One turning vector, and how many ticks it has turned:
The counts run from 0 to 162.
[ 0.01  1.61  0.26 -0.24 -1.86  2.02 -2.43  0.79 -0.27  1.38  1.46  0.64
 -1.22  1.11  1.48  0.14  1.32 -2.35  1.31  2.88  3.06  1.25 -1.97 -2.44
  0.62  1.34  0.78  0.36  0.31  0.19 -1.86  1.55 -0.08  0.91 -1.44  1.82
  0.03  1.79 -1.79  0.71  0.91 -2.20 -1.43 -0.74 -0.99 -0.05  0.16  0.92
  1.40 -0.92  2.58 -4.65  0.42  0.27 -2.51 -0.40]
80
[-0.91 -0.35  2.09 -1.58 -1.87 -0.49  0.25  1.52  0.56 -1.89 -2.17  0.89
  1.50  0.50  0.31  1.28  0.78 -1.71 -1.40 -1.84 -0.05  0.55 -0.28 -1.13
 -1.32  3.84 -0.30  3.45 -0.98  0.04  0.89 -0.94  1.12 -0.24  0.32  0.76
  0.62 -0.35  1.47 -0.43 -0.59 -2.17 -0.28 -0.69 -2.03 -1.58  2.66  2.52
  1.56 -2.45 -2.33  0.56 -2.35  0.34 -0.66 -3.77]
100
[-2.35 -1.52  1.41 -0.90 -1.05 -1.75 -0.73 -0.94 -2.10  2.93 -3.23 -1.38
  0.66 -1.94  0.43  1.27 -0.57 -1.46  0.33 -1.22  2.45  0.80  3.47  2.02
  1.19  0.74  1.81  1.39 -2.11 -0.19  2.20  0.57 -1.86  0.94 -0.46 -0.31
  0.06 -1.20  1.78 -2.62 -0.11  0.62  0.79  0.50 -1.92 -1.00 -1.34  0.23
 -0.13 -1.80 -2.26  0.75 -0.77  0.55  1.32  1.94]
41
[ 1.21  0.45 -1.10 -0.95  0.95  0.26  0.36 -0.56  0.97 -0.17  1.11 -1.94
  0.15  1.23 -0.05  0.24  2.48 -0.57 -1.18  1.73 -0.87  2.16 -1.15 -0.03
 -2.91  3.48 -0.06  2.79  1.49 -2.10  0.34  0.88 -1.44  0.05 -2.02  1.87
 -0.93 -0.88 -0.51  1.71 -0.71 -2.02 -0.05 -0.56 -3.00  0.64  1.66  2.32
  1.58 -1.47 -2.00  0.37 -1.37  1.37  0.52 -2.41]
7
[-2.32  1.46 -2.13 -1.04 -1.29  1.40 -0.29  2.05 -1.72 -0.32  4.57  1.99
 -1.22  0.77  0.46 -0.92  1.97  2.18 -1.40  1.88  2.69  0.57 -1.08  0.98
 -1.33  1.29  0.43  4.81  0.20  1.07 -0.93 -0.37  1.00 -0.28 -0.01 -0.23
  0.23  1.13  0.59 -0.48 -1.19 -0.55  2.37  0.93 -1.14  1.13  0.46  0.69
 -0.59 -2.42 -0.45 -0.36 -1.86 -0.03  0.05 -0.56]
161
[-0.79 -0.23 -0.35  1.48 -0.37 -0.44 -0.14  0.79 -0.80 -0.05  3.35  2.39
 -0.19 -0.80  0.99 -1.55 -1.68 -0.02 -3.01 -0.28  1.59  0.07  1.69  2.16
  0.22  2.85 -1.09  1.83  1.68 -0.41  0.37 -0.06 -1.33  0.10 -1.21  0.34
 -1.98  2.18  0.55  1.88 -0.13  0.26  4.30  2.43 -0.54  3.16 -0.71  0.13
 -2.81 -1.61  1.06  0.85 -1.60  1.11  0.64  0.38]
65
[-2.52  0.70  1.29  1.95  0.02 -0.87 -0.06 -1.07  0.86  2.47  0.04  0.41
 -0.41 -2.15 -0.11 -1.58  1.55 -0.79 -1.63  0.20 -0.98  0.11  2.26  0.99
  0.33 -1.68 -0.86 -1.03  1.90  0.15 -1.88  0.53 -0.96  0.25 -0.41  3.70
  0.77  1.57 -1.29  0.31  2.24  1.22 -1.29  0.43  0.22  0.16 -4.17 -2.43
 -0.23 -0.79  0.92 -0.75 -3.20  2.30  1.42  1.20]
146
[ 4.56  0.68  0.05 -1.50  1.01 -1.33  1.02 -0.29  1.16  2.01 -0.82  0.88
  1.89 -1.90 -2.55 -0.30  2.15  0.44  1.79 -1.18  0.59  1.01  2.39 -0.56
  1.27  0.27  0.11  0.15  1.82  0.92  0.02 -0.11  2.40 -0.03  1.88 -0.26
 -1.49 -0.47  0.87 -0.48 -0.43 -3.79 -0.86 -2.10 -2.37  0.52 -0.24  0.34
  2.56  2.12  0.94  1.84 -0.19  0.11  0.86  0.41]
112
[ 2.26  0.46  0.56 -0.99  0.64 -0.85 -0.60 -0.43  1.65  1.43 -1.06 -3.20
  2.29  0.78 -1.83 -0.84  2.99  0.33 -1.20 -0.41  0.40  4.50  0.24 -0.38
 -1.92  1.37 -0.69  0.23  3.80 -1.88  0.68  0.09 -0.63 -1.28  1.12  1.61
 -0.35 -0.83 -0.21  2.31  0.01 -0.79  0.00  0.13 -1.65  1.28  0.63  0.79
  0.93 -1.22  0.10  1.09 -1.59  2.31  2.47 -0.62]
12
[-1.75  0.75  0.49 -0.45 -0.94  2.47 -1.94  1.90  1.55 -0.27  2.01  0.87
  0.75  0.14  1.39 -2.41  0.46 -1.38 -0.89  0.04  3.50  1.79 -0.01  2.71
 -0.60  1.31  0.87  2.07  2.32  1.07 -1.45  1.24 -1.79  0.19  0.93 -1.82
 -0.72  0.57 -1.23  1.13 -0.63  1.00  3.00  3.16 -0.77  0.91 -1.09  0.39
 -2.22 -2.08  2.42 -0.82  0.65 -0.59  1.59 -1.21]
70
[-0.05  3.61 -0.39  1.42 -0.63  0.04 -1.22  0.50  0.71  1.96  1.72  0.09
  0.02  0.06  0.00  1.39  1.05  1.57 -0.18  3.97  0.67  3.22 -0.70  0.05
 -0.27  0.84 -0.80 -1.03  1.07 -1.25 -2.63 -1.63  0.30 -0.63 -0.26  2.04
 -0.80 -1.86 -1.43 -0.41  1.67 -0.58 -2.23 -0.45 -0.82  0.14  2.26 -0.78
  0.50  0.89  2.93 -2.97 -2.34  0.98 -1.56 -0.67]
86
[-3.84 -2.16  2.40 -2.11 -1.65 -1.50 -1.22  0.34  1.15  3.72 -0.94  0.76
  0.62 -1.43  1.41 -0.21 -0.14 -3.14 -0.74 -2.30 -0.35 -1.10  2.58  0.52
  2.00 -1.25 -1.47  1.11 -1.95  1.32  0.86 -0.07  0.74  0.58  0.41  1.55
  0.87 -0.09  0.36 -1.56 -0.20 -0.51  1.13 -0.95 -1.47 -0.23 -3.38  0.49
 -0.66 -1.63 -0.66  0.19 -1.46  2.26 -0.53  0.39]
46
[-0.58  2.40  0.05  1.28 -1.08 -0.64 -1.16  0.86 -0.10  2.52  0.95 -0.06
  0.63  0.92 -0.32  1.59  1.05  1.51 -0.21  4.34  1.61  2.64 -1.35 -0.89
 -0.06  1.35 -0.94 -0.67  0.97 -1.74 -1.46 -1.58  0.03 -1.09 -1.23  2.58
 -0.32 -1.56 -0.66  0.11  1.66 -1.28 -1.87 -0.94  0.15  1.19  1.99 -0.59
 -0.14  0.55  3.29 -3.28 -2.13  1.99 -2.87  0.36]
85
[ 0.92  2.63 -1.34 -2.23  0.24  0.40  2.03  0.39 -0.93  3.34  0.59  0.16
  2.52  0.25 -0.02  1.24 -3.06 -2.00 -1.35 -2.57  0.05  0.25  2.69  3.59
  2.79 -0.55 -0.01  0.34 -0.14  0.00 -0.22 -0.50 -1.18  1.25  0.86 -1.58
 -0.77 -2.17  0.83 -0.30 -1.10  0.94 -1.18  0.78 -0.88  0.05 -2.03  2.18
 -1.94 -0.82  0.39  0.69 -0.16 -1.13  0.49 -2.92]
124
[ 0.01  0.05 -0.58 -1.10  1.50 -0.28  0.27 -1.36 -2.00  4.24 -2.92  0.36
  2.08  0.40  0.09  0.45  0.36 -2.15  0.91 -0.55  2.97 -0.47  0.44  1.74
  2.19 -1.45  1.92  3.37 -0.37  0.12  0.32  0.03 -2.86  0.10 -0.89 -2.46
 -0.95 -1.03 -0.49  0.05  0.22 -1.67  1.35  0.27  0.31 -0.18 -0.75 -0.30
 -1.71 -1.35 -2.37 -0.15  1.79 -1.45 -1.23  2.00]
132
[-3.33 -0.85  1.24 -2.11 -1.22 -1.13 -1.49 -0.20 -0.38  2.35 -0.90 -1.05
 -0.89 -2.50  1.58  0.27  0.63 -3.88 -0.33 -1.48 -0.19 -0.60  2.87  0.15
  2.07 -0.46  0.28  1.02 -2.31  0.24  0.89  1.34 -1.17  2.13  0.14  1.68
  0.83 -0.04  0.05 -1.64 -0.39  0.63 -0.37 -0.50 -2.46 -1.50 -2.69  1.42
  0.16 -1.74 -2.69 -0.66 -1.23  1.58  1.14  0.06]
44
[-3.16  0.18  0.21 -0.52  0.44 -0.57 -0.80 -1.28  0.15  5.18  0.12 -0.67
 -2.36 -0.85  1.37 -1.75  1.10 -0.56 -1.75  2.55 -0.46  1.15  3.23  3.08
 -0.69 -2.04 -0.09  0.86  0.00 -0.24  0.52  0.20 -1.28  1.08 -0.43  1.16
 -0.28 -0.46 -1.72 -1.49  0.58 -0.28 -0.46 -0.44 -2.76 -0.28 -3.66 -0.71
  0.68 -0.85  1.43 -0.90 -1.42  1.95  0.74  1.41]
142
[ 1.02  0.79  0.13 -4.04 -0.46 -0.15 -0.40  1.89  1.10  0.18 -0.99 -0.74
  1.61  0.41 -1.58 -0.08  4.35 -0.63 -0.40 -0.98 -0.06  1.57 -0.70 -0.84
 -0.57 -0.09 -0.68  2.48 -0.08 -0.55  0.01 -1.08  1.54 -0.04  2.27  0.48
 -0.36 -2.70  0.82 -0.32 -2.64 -3.08 -1.47 -1.17 -2.99 -0.85  1.14  2.94
  1.98 -0.89 -2.15  1.00 -1.17  1.26  0.47 -1.60]
105
[-0.96  0.04 -0.77  1.32 -0.71 -0.14  0.51  0.20 -0.25 -0.01  4.30  2.66
 -1.40 -1.15  1.41 -1.65 -1.95 -0.17 -2.90 -0.24  0.44 -0.47  2.07  2.54
 -0.37  3.29 -1.16  1.95  1.29 -0.12  0.20 -0.05 -0.95  0.44 -1.72  0.10
 -2.53  2.24  0.65  1.13  0.15 -0.03  3.47  1.79 -0.98  2.57 -0.66  0.66
 -2.40 -1.12  1.43  0.51 -1.64  1.03  0.74 -0.89]
64
[-1.49 -0.32 -0.83  0.92  0.48 -1.04  1.22 -0.73  0.52  1.67  1.37  3.07
  0.34 -1.90 -0.45 -1.51  2.62 -0.71  1.68  0.80 -0.20 -2.89  1.02  0.91
  3.74 -1.91 -1.12  0.93 -0.85  1.51 -2.86  0.85 -0.31 -0.83 -1.15  2.47
 -0.26  1.99 -0.55  0.22  0.63 -2.85  0.12  1.22  1.41  1.39 -3.22 -2.37
 -0.58  0.42 -1.35  1.89 -1.66  0.59 -0.83  1.67]
54
[-1.05 -0.37 -0.57 -0.75  1.17 -0.20 -1.09 -2.53 -0.12  5.14 -1.67  1.00
 -0.91 -1.45  2.05 -1.12 -0.17 -3.01  0.20 -0.14  0.44 -1.42  1.57  0.64
 -0.60 -0.31  1.64  3.39 -1.22  0.59  1.35  0.69 -1.71  2.37 -1.77  0.51
  0.03  0.74 -1.49 -0.51  1.41 -1.71  2.09 -1.59 -1.89 -0.60 -1.22  0.43
  0.06 -1.54 -1.45 -1.74  1.20 -0.40 -1.56  1.65]
136
[-2.79  0.70  2.34  1.31 -0.80 -1.86  0.91  0.17 -0.16  0.76 -0.92  2.86
 -0.57 -0.61 -0.65 -1.66  0.62  0.81 -2.04  0.30  1.01  1.19  2.15  3.27
  0.99 -1.75 -0.14  0.53  2.62  1.45 -1.84 -0.50 -1.10 -2.21  0.76 -0.10
 -0.10  1.81 -0.17 -0.99  1.30  0.03 -0.82  0.87  1.20 -0.48 -3.31 -3.16
  0.36 -0.16  1.88  0.47 -2.81  0.45  0.90  0.48]
149
[ 3.04 -0.01  1.07 -0.64 -0.61  0.03  0.65 -0.92  0.65  0.90 -1.88 -1.48
  2.83  1.98 -1.16 -0.40  2.19 -1.48  1.24 -2.89  1.43  2.61  2.10 -0.47
 -0.02  1.41  1.32 -1.10  2.88  0.37  0.25  1.49  1.46 -1.26  0.59  1.50
  2.20  1.88 -0.09  2.29  0.61 -1.84 -1.96 -0.09 -0.08 -0.15 -1.98  0.16
  2.68 -2.04  1.32  1.44 -0.58 -0.46  1.62 -1.48]
17
[ 4.68  1.44 -0.57 -0.77  0.34 -0.16  2.21 -0.90 -0.14  1.70  1.27  0.44
  0.48 -1.69 -1.05  1.00 -1.16 -1.60  1.02 -1.78 -0.98  0.21  3.73  0.74
  2.72  1.92  0.60 -1.40  0.52 -0.35  0.28  1.44  1.10  2.53 -0.87  1.43
 -1.32  1.18  0.97 -0.33 -0.01 -1.89 -2.74 -1.66 -1.90 -0.12 -1.21  1.74
  1.68  0.91  0.66  1.00 -0.23 -0.69  1.59 -1.43]
117
[ 0.86  2.04  1.20  0.63  0.92 -0.69  1.37 -0.31  1.28 -1.22 -1.42  1.61
  0.33 -0.06 -0.05  0.74  1.40 -0.34 -1.66  1.00 -0.40  0.92 -2.44 -0.33
 -1.10  2.73 -0.53  3.58  1.40 -0.24 -0.58 -0.71 -2.26 -0.59 -1.98 -0.11
 -1.89  0.57  0.41  1.04  1.05 -3.50  0.92 -1.76 -1.38  0.06  3.51  0.56
  1.00  0.51 -2.37 -0.72 -0.83 -0.08 -2.89 -2.68]
2
[-3.36 -0.72  0.51 -0.15  0.58 -0.39 -0.05 -1.21  0.29  4.53  0.73  0.47
 -1.09 -0.49  1.37 -1.22  1.19  0.36 -1.22  1.70 -0.33  0.97  3.04  3.36
 -1.01 -1.22  0.22  0.64 -0.05  0.19  0.12  0.07 -0.87  0.17 -0.70  2.76
  0.70 -0.20 -1.95 -1.14  0.75 -0.16 -0.15  0.50 -1.63  0.03 -4.72 -1.27
  0.67 -1.22  1.95 -0.02 -1.65  1.29  1.09  1.03]
143
[-0.99  1.80 -0.22 -0.14 -0.39  0.86 -1.74  1.98 -0.20 -0.84  2.88  0.15
  0.00 -0.94  0.30 -2.03  0.85 -1.22 -2.63  0.63  2.61  0.84  0.09  1.47
  0.03  0.75  0.12  1.73  2.89 -0.91 -1.67  0.66 -3.13  0.30  0.87 -0.96
 -3.02  0.40  0.01  1.22 -1.09  1.75  1.60  3.61 -0.97  1.59 -0.43  0.76
 -3.34 -1.22  0.70 -0.86 -0.57  1.15  2.20 -0.53]
68
[-1.05  2.01  0.52  2.90 -0.26  0.11  0.49 -0.43  1.46 -0.35 -0.42  0.55
  3.06  0.21 -0.27  1.42  0.30  1.98  1.58  1.71  0.92  2.00 -0.20  1.70
 -1.16  3.95  0.64 -0.65  0.70 -1.16 -1.81 -0.66  0.35 -1.69 -1.02  3.23
  1.72 -1.61 -0.82  0.32  2.75  0.22 -1.17  1.61  0.01 -0.05  1.43 -1.54
  0.15 -1.17  1.28 -0.31 -3.51 -0.16 -1.18 -2.23]
90
[ 0.52  1.89 -0.71 -1.11  1.84 -0.85  0.15 -0.69 -0.21  3.99 -2.55  1.59
  2.29 -1.24 -0.23 -0.17 -1.06 -3.18 -0.31 -2.93  1.42 -0.82  1.01  1.58
  1.53 -2.14  0.76  3.31  0.83  1.06  0.15 -1.38 -2.13  1.06  0.78 -3.08
 -1.21 -0.79 -0.55  0.03  0.90 -0.32  2.05 -0.32  0.65 -0.38 -0.09 -0.09
 -2.34 -0.90 -1.64 -1.01  0.76 -1.45 -1.36 -0.32]
130
[ 1.04  2.12 -1.99 -0.61  1.16  0.29  1.24 -0.46 -0.97  2.99 -0.10  0.05
  4.40 -0.15 -0.05  0.86 -1.04 -3.59 -0.10 -3.92  0.36 -1.53  0.70  1.09
  2.80 -1.27  0.26  1.17  0.32 -0.33 -0.87 -0.90 -1.70  0.71  0.44 -0.30
  0.20 -1.04 -0.13  1.28  0.64  1.98  0.19  1.82  1.76  0.64 -1.01  0.83
 -2.91 -2.34 -2.09  0.79  0.21 -0.82 -0.40 -1.24]
127
[ 4.34  0.60 -0.89 -1.04  0.97 -0.40  2.31 -0.81 -1.05  1.79  0.12 -0.54
  1.27 -0.80 -2.22  1.27  0.85 -0.23  1.90 -0.03  0.47  0.68  2.98  0.75
  2.79  1.28  1.26 -1.72  0.32 -1.20 -0.25  1.81  0.57  0.24 -1.10  1.09
 -1.05 -0.08  1.35 -0.08 -0.32 -2.64 -2.66 -0.70 -1.16  0.18 -1.22  0.79
  2.25  1.22  0.51  2.21  0.29 -0.42  1.83  0.82]
115
[ 0.86  0.59  0.53 -0.52  0.73 -1.09  1.43 -0.54  0.02 -0.05 -0.87  0.52
  0.69  2.17  0.03  0.79  0.98  1.01 -1.59  2.34  0.31  2.59 -1.90  1.79
 -2.13  3.39 -0.57  4.01  1.30 -1.08  1.08 -0.54 -1.79 -1.37 -2.34 -0.99
 -1.50 -0.83  0.99  0.75 -0.35 -3.72  1.52 -1.05 -2.22  0.54  2.56  1.59
  1.02 -0.30 -1.94  1.67 -0.18  0.27 -2.01 -1.23]
4
[-1.98  2.23 -1.80 -0.86 -0.93  0.13 -0.11  2.52 -2.82 -1.31  3.25  2.20
 -2.53 -0.36 -0.18 -1.11  1.66  0.76 -3.18  1.67  2.58  0.09 -1.60 -0.03
  0.15  0.02 -0.73  4.07  0.85 -0.03 -1.37 -0.44 -1.22  0.01 -0.06 -0.52
 -1.23  2.04  1.51 -1.09 -1.25 -0.85  0.30  0.21 -0.60  0.78  1.19  0.04
 -0.69 -1.07 -1.64 -1.67 -2.62  0.98  0.27 -0.32]
159
[ 0.37  2.50 -1.59 -1.86  0.71  0.86  1.86  0.19 -1.13  3.37  0.65  0.66
  3.46  0.42  0.50  0.99 -2.58 -1.99 -0.96 -3.18  0.24 -0.30  2.11  3.19
  2.16 -0.36  0.21  0.86 -0.65  0.46 -0.15 -0.50 -0.86  0.65  0.31 -1.25
  0.23 -1.79  0.89 -0.04 -0.60  0.96 -0.73  1.87  0.54  0.52 -2.31  1.35
 -2.10 -1.97 -0.33  1.05  0.01 -1.30  0.08 -2.83]
125
[-2.91  0.09  0.69  1.32  0.23 -1.04  0.08 -1.42  0.25  3.32  0.79  0.22
  0.45 -1.19  0.31 -0.97  1.58 -0.27 -1.14  0.47 -0.53 -0.08  2.33  1.65
  0.15 -1.16 -0.62 -0.43  1.06 -0.25 -1.44  0.12 -1.12 -0.51 -1.20  3.80
  1.13  1.20 -1.79  0.02  1.96  1.18 -0.68  0.70 -0.06  0.35 -4.56 -2.51
  0.14 -1.48  1.12 -0.08 -2.68  1.82  1.41  1.46]
145
[-0.39  1.04 -0.31  1.06  0.75 -1.56  1.52 -0.86  0.41  1.00  1.75  4.06
 -2.01 -2.95 -0.57 -1.74  2.10 -0.62  0.33  0.65 -0.43 -2.12  0.57  0.91
  3.42 -1.71 -1.01  1.13  0.77  1.23 -2.64  0.42 -0.82  0.05 -1.10  1.08
 -2.11  2.99  0.28 -0.45  1.28 -3.02 -0.19 -0.61  0.51  0.67 -1.19 -2.41
 -0.53  2.15 -0.85  0.38 -1.71  0.33 -0.48  1.09]
56
[-2.93  1.70  0.96  0.72 -1.55  0.23  0.99  0.44 -1.80 -2.10  1.30  4.30
 -2.68 -0.21  0.38 -1.51  0.30 -0.66 -2.42 -1.03  0.92 -1.24  0.64  0.69
  1.03  0.39 -0.22  2.69  0.75  1.59 -2.17  0.65 -0.35 -0.37 -0.85  0.14
  0.07  4.37  0.85 -0.27  0.66 -1.23 -0.52  0.66  0.78 -1.17 -1.83 -1.19
  0.75 -1.74 -0.50 -1.25 -2.72 -0.50 -0.11 -1.68]
154
[ 2.35  2.07 -1.13 -2.47 -1.72 -0.09  1.93  0.04 -3.16  2.29 -0.49 -0.30
  0.99  3.18 -1.41  2.28 -0.77 -0.98 -0.01 -0.77  2.08  2.34  1.46 -0.90
  2.70 -0.19  0.23 -0.05  0.52 -0.53  0.82 -0.27  1.37 -1.59 -0.34 -0.23
  1.99  1.56  2.13 -0.10 -1.30 -2.68 -3.62 -0.79  0.62 -0.73 -0.76  0.57
  1.23 -1.34  0.95  0.00 -0.58 -0.73 -0.55 -0.32]
23
[ 3.77  1.79  1.26 -0.82 -1.92 -0.53  0.70 -0.82 -0.54  0.59 -2.50 -0.73
  1.01  0.57 -2.49  0.45  1.04 -2.27  0.29 -2.99  1.07  1.65  1.95 -3.14
  1.83  0.48  0.09 -1.21  2.84 -0.36 -0.18  1.24  0.70 -0.46  0.99  1.42
  0.99  2.69  0.37  1.62  0.25 -1.44 -3.45 -1.34  0.66 -0.91 -1.10  1.16
  2.42 -0.88  0.65 -0.67 -0.98 -0.39  1.05 -1.49]
19
[-0.51  0.61  0.17  0.97 -0.47 -0.38 -0.79  1.34 -1.01 -0.28  3.06  0.88
  0.29 -0.75  0.70 -1.33 -0.85  0.00 -3.18 -0.21  2.39  0.33  0.64  1.56
  0.15  2.55 -1.48  1.47  2.12 -1.69 -0.28 -0.13 -2.22 -0.31 -0.96  0.30
 -2.53  1.58  0.44  1.57 -0.19  1.34  3.66  2.81  0.00  3.15 -0.20 -0.37
 -3.43 -1.25  0.66  0.28 -0.98  2.09  1.79  0.85]
66
[ 4.06  0.85 -0.84 -1.39  1.15 -0.80  0.49 -0.59  1.94  1.58 -0.12 -0.36
  2.50 -2.11 -2.77 -0.19  4.45 -0.31  2.38 -1.99 -0.12  0.17  0.61 -1.89
  1.16  0.28 -0.49  0.58  1.58  0.00 -0.70  0.29  2.34  0.37  1.38  2.20
 -0.73 -0.72 -0.14  0.00  0.18 -2.95 -0.81 -1.93 -2.04  0.92  0.29  1.26
  2.13  0.70 -1.48  1.46 -0.70  1.29  1.15  0.58]
110
[ 0.60  1.93  0.73  1.12  1.05 -0.76  1.62 -0.52  0.93 -1.78 -1.43  1.94
  0.96 -0.18 -0.25  0.83  1.88 -1.14 -0.67  0.83 -0.26 -0.21 -3.17 -0.60
  0.08  2.81 -0.37  3.30  1.29 -0.74 -1.56 -0.14 -2.58 -0.87 -2.48  0.65
 -1.56  0.87  0.37  1.82  1.28 -2.86  0.03 -1.10 -0.32  0.39  3.46  0.05
  0.80  0.54 -2.84 -0.65 -0.79  0.19 -2.72 -2.72]
1
[ 0.96 -0.53 -0.51 -3.15 -0.19  0.23  0.52  0.90  1.77  1.21  0.23 -0.96
  3.30  1.13 -1.12 -0.40  4.57 -0.08  1.27 -1.10  0.18  0.73 -0.31 -0.39
 -0.57  0.87 -0.29  2.19 -0.53  0.49  0.17 -0.67  3.08 -0.96  1.74  0.77
  0.76 -2.04 -0.07 -0.20 -1.92 -3.14 -0.15 -0.63 -2.47  0.39 -0.34  2.06
  1.77 -1.60 -0.76  2.76 -0.68  0.29  0.20 -1.07]
107
[ 0.65 -0.02 -0.24 -0.54  0.65 -0.14  1.40 -0.25 -0.41  0.15 -0.21 -0.66
  1.31  2.10 -0.42  0.99  1.90  0.42 -1.99  2.68  0.70  2.43 -1.56  1.28
 -2.02  4.19  0.31  3.39  1.40 -1.57  0.81 -0.12 -1.80 -2.01 -2.60  0.46
 -1.34 -0.66  0.48  1.21  0.05 -3.53  0.95 -0.78 -2.00  0.82  2.04  1.67
  1.80 -0.84 -2.03  1.47 -0.45  0.88 -0.72 -0.66]
5
